In the data rows, 500 means zero.
What is the hidden score of each row? Scores go from 0 to 15, and 7 is about the middle.
319|251|178|471|282|377|711|377 ~ 0
494|541|512|453|571|577|485|369 ~ 8
520|626|575|425|600|257|394|570 ~ 15
421|469|435|367|374|480|440|411 ~ 6
498|473|582|399|510|494|434|471 ~ 10
634|526|536|583|578|356|576|504 ~ 12
739|793|899|577|795|624|238|841 ~ 15
418|415|415|433|422|444|514|520 ~ 6
416|553|508|483|424|603|537|539 ~ 4
557|689|510|768|660|670|663|590 ~ 4
342|485|282|478|285|643|673|268 ~ 0
339|292|290|381|209|561|546|406 ~ 0
764|679|737|710|801|497|454|532 ~ 14
438|509|499|483|522|559|563|522 ~ 6
798|589|641|662|822|358|355|450 ~ 15
580|569|586|551|558|535|449|493 ~ 8
608|575|575|503|507|536|459|520 ~ 8
492|463|439|529|347|536|662|472 ~ 4
452|228|399|366|350|364|454|351 ~ 6
448|449|457|396|441|468|611|512 ~ 7
590|465|576|495|541|560|297|570 ~ 6
365|383|613|447|407|700|565|554 ~ 4
257|601|489|231|345|601|631|484 ~ 7
525|581|608|345|561|637|528|567 ~ 9
411|309|286|416|316|380|636|453 ~ 4
649|686|725|616|697|428|316|554 ~ 14
461|535|373|481|469|557|611|525 ~ 4
537|498|497|536|576|450|541|464 ~ 9
531|490|531|562|518|418|566|470 ~ 9
488|563|596|577|511|592|575|552 ~ 7
541|322|523|367|399|589|491|567 ~ 5
372|410|454|369|467|434|667|466 ~ 9
870|599|718|750|866|261|235|500 ~ 15
674|547|702|476|658|484|342|606 ~ 13
229|336|326|300|250|702|486|499 ~ 0
516|468|490|592|472|616|625|546 ~ 3
608|455|511|521|501|415|565|510 ~ 9
637|480|636|475|582|479|323|481 ~ 11
504|332|456|322|472|329|324|469 ~ 10
602|638|612|568|598|479|446|505 ~ 11
478|540|511|472|610|369|367|426 ~ 11
555|433|319|595|490|265|523|203 ~ 8
627|601|679|578|615|635|442|600 ~ 8
901|663|681|636|795|316|229|555 ~ 15
533|752|605|552|591|489|320|471 ~ 11
825|673|925|493|761|547|255|718 ~ 15
491|568|463|511|500|591|550|532 ~ 5
353|534|477|486|514|689|747|505 ~ 4
452|641|525|396|548|584|458|529 ~ 8
696|719|743|589|712|459|314|534 ~ 15
421|495|457|406|357|603|607|640 ~ 3
368|480|404|410|411|433|622|441 ~ 7
454|490|568|629|514|635|605|513 ~ 4
415|520|554|481|493|619|460|592 ~ 5
334|393|254|550|382|460|702|311 ~ 1
516|561|611|517|518|605|520|554 ~ 7
537|535|587|559|525|531|543|540 ~ 8
739|579|665|709|732|315|205|585 ~ 14
518|428|541|658|633|345|525|499 ~ 10
504|536|598|455|486|478|498|546 ~ 10
411|443|421|295|496|445|461|550 ~ 8
501|500|443|563|598|414|477|374 ~ 8
562|456|476|370|403|341|365|553 ~ 9
267|353|287|540|270|545|697|274 ~ 0
669|499|555|434|604|354|363|608 ~ 13
379|530|465|476|445|496|615|334 ~ 7
556|450|643|383|653|432|408|606 ~ 14
560|645|583|519|585|500|490|568 ~ 10
555|659|510|538|543|550|436|492 ~ 7
499|437|322|537|433|472|571|404 ~ 3
600|460|480|543|624|360|668|487 ~ 12
533|486|337|558|451|407|593|345 ~ 5
365|332|264|499|245|514|608|344 ~ 0
373|412|379|540|408|632|599|371 ~ 0
563|517|491|628|554|509|410|522 ~ 5
362|140|170|546|266|265|679|239 ~ 1
332|355|326|484|218|527|618|374 ~ 0
615|510|606|488|586|437|412|631 ~ 11
630|631|701|472|707|379|485|590 ~ 15
507|486|507|573|484|554|416|476 ~ 4
198|348|319|169|171|544|527|402 ~ 1
380|442|403|588|467|488|465|463 ~ 3
712|548|592|636|681|423|500|499 ~ 12
543|454|598|611|549|520|470|437 ~ 8
682|430|660|483|603|417|440|511 ~ 13
543|373|439|820|617|308|428|325 ~ 7
387|521|414|715|437|513|792|411 ~ 3
564|479|540|446|581|394|332|540 ~ 11
604|626|610|575|642|470|579|607 ~ 12
512|590|487|501|542|509|515|570 ~ 7
677|481|582|515|542|543|325|621 ~ 7
462|653|653|536|624|732|574|619 ~ 7
464|515|483|415|442|481|566|567 ~ 8
369|557|516|526|551|529|626|489 ~ 8
219|504|319|458|262|791|759|500 ~ 0
535|438|501|585|587|513|507|551 ~ 6
414|582|568|396|398|849|635|680 ~ 1
604|810|774|543|719|643|433|650 ~ 13
436|594|538|424|516|627|583|547 ~ 7
596|383|496|593|607|292|388|506 ~ 10
258|330|313|478|309|549|538|389 ~ 0
508|529|535|328|406|667|473|592 ~ 5
499|402|331|396|385|475|576|411 ~ 4
600|305|630|524|430|686|481|543 ~ 3
377|378|402|537|419|652|693|465 ~ 0
555|481|664|374|415|670|257|616 ~ 5
550|540|629|507|490|545|361|577 ~ 8
446|375|448|335|396|471|427|452 ~ 6
577|468|424|463|498|298|501|516 ~ 10
454|525|452|510|553|635|620|489 ~ 4
523|536|435|438|521|461|579|460 ~ 8
544|514|672|428|538|473|477|492 ~ 13
530|592|507|478|499|547|569|712 ~ 7
460|553|551|518|549|455|412|539 ~ 9
336|434|271|475|333|608|614|306 ~ 0
516|518|639|479|587|568|451|597 ~ 9
507|349|485|625|554|437|597|384 ~ 7
553|485|573|410|536|399|341|584 ~ 11
408|625|407|601|600|614|753|422 ~ 5
390|407|323|688|310|492|706|404 ~ 0
521|451|536|446|556|466|429|533 ~ 9
518|559|508|522|514|499|412|475 ~ 7
545|450|456|455|505|544|509|472 ~ 6
483|575|511|527|499|619|677|514 ~ 6
441|362|393|411|362|568|648|466 ~ 3
339|336|355|333|290|673|499|580 ~ 0
386|420|427|359|533|371|512|451 ~ 10
512|328|556|459|504|500|455|552 ~ 7
323|566|526|542|515|532|554|426 ~ 7
395|514|468|353|402|491|441|545 ~ 6
696|629|554|505|632|309|350|450 ~ 14
487|442|469|558|597|240|360|328 ~ 12
726|606|671|375|640|185|196|638 ~ 15
515|446|503|462|403|382|402|545 ~ 8
717|776|763|538|723|546|349|684 ~ 14
474|470|518|551|497|700|577|508 ~ 2
268|392|533|338|406|594|632|558 ~ 6
673|626|483|689|641|370|342|472 ~ 9
519|329|394|612|470|413|543|409 ~ 4
370|454|480|452|486|505|501|500 ~ 6
633|660|661|490|636|585|437|633 ~ 11
629|354|440|678|486|174|568|305 ~ 11
537|541|584|484|521|489|438|506 ~ 9
317|465|490|376|261|737|692|536 ~ 1
647|642|601|597|685|578|381|500 ~ 9
479|496|534|417|520|534|462|538 ~ 8
602|444|440|542|514|576|570|473 ~ 4
398|503|418|537|417|585|738|421 ~ 3
380|520|419|441|336|794|654|511 ~ 0
440|402|333|649|521|515|562|454 ~ 1
414|367|277|317|219|393|524|486 ~ 3
556|627|564|658|564|530|444|628 ~ 6
543|571|581|472|522|481|636|591 ~ 11
445|498|533|369|415|538|606|486 ~ 8
310|490|407|291|344|735|673|564 ~ 1
256|414|363|655|362|725|775|359 ~ 0
448|503|479|487|426|541|574|463 ~ 5
461|622|607|447|527|589|467|732 ~ 8
492|325|442|531|498|494|738|419 ~ 6
509|514|640|464|612|670|487|556 ~ 8
634|397|563|527|606|365|412|464 ~ 11
374|370|404|512|338|752|776|426 ~ 0
431|416|387|581|430|269|477|290 ~ 8
743|686|753|552|856|379|387|495 ~ 15
311|347|361|378|298|646|522|550 ~ 0
557|588|554|568|558|440|497|486 ~ 10
483|544|499|448|480|523|504|501 ~ 7
503|460|587|437|519|463|566|489 ~ 11
630|543|619|540|619|560|665|437 ~ 11
471|635|532|444|559|616|454|526 ~ 7
567|552|594|520|515|540|417|553 ~ 8
440|416|422|520|520|381|450|444 ~ 7
525|471|452|516|437|643|529|532 ~ 2
319|483|426|372|318|599|622|640 ~ 2
622|616|433|572|552|494|517|532 ~ 6
619|702|542|569|686|621|357|733 ~ 6
542|533|405|591|421|493|658|488 ~ 4
519|535|400|505|537|348|559|461 ~ 9
479|445|436|420|409|660|437|435 ~ 2
542|386|526|529|546|326|434|498 ~ 11
786|654|699|503|692|452|317|692 ~ 14
704|654|707|700|777|291|279|560 ~ 15
482|536|609|626|630|536|638|600 ~ 9
371|553|522|414|472|783|613|556 ~ 2
400|487|496|543|455|437|469|488 ~ 7
480|470|416|538|469|465|489|469 ~ 5
543|552|423|546|495|571|549|481 ~ 4
300|526|406|596|463|568|766|461 ~ 3
508|459|546|302|422|505|517|617 ~ 9
470|409|418|432|483|429|403|488 ~ 6
066|200|151|292|193|465|719|158 ~ 0
391|430|470|384|417|523|516|566 ~ 5
381|583|466|345|434|666|508|678 ~ 3
284|325|284|448|333|440|445|406 ~ 1
531|453|568|532|453|614|518|578 ~ 4
388|589|402|557|518|422|587|363 ~ 7
572|630|417|513|547|462|478|517 ~ 7
485|595|600|478|546|582|514|579 ~ 8
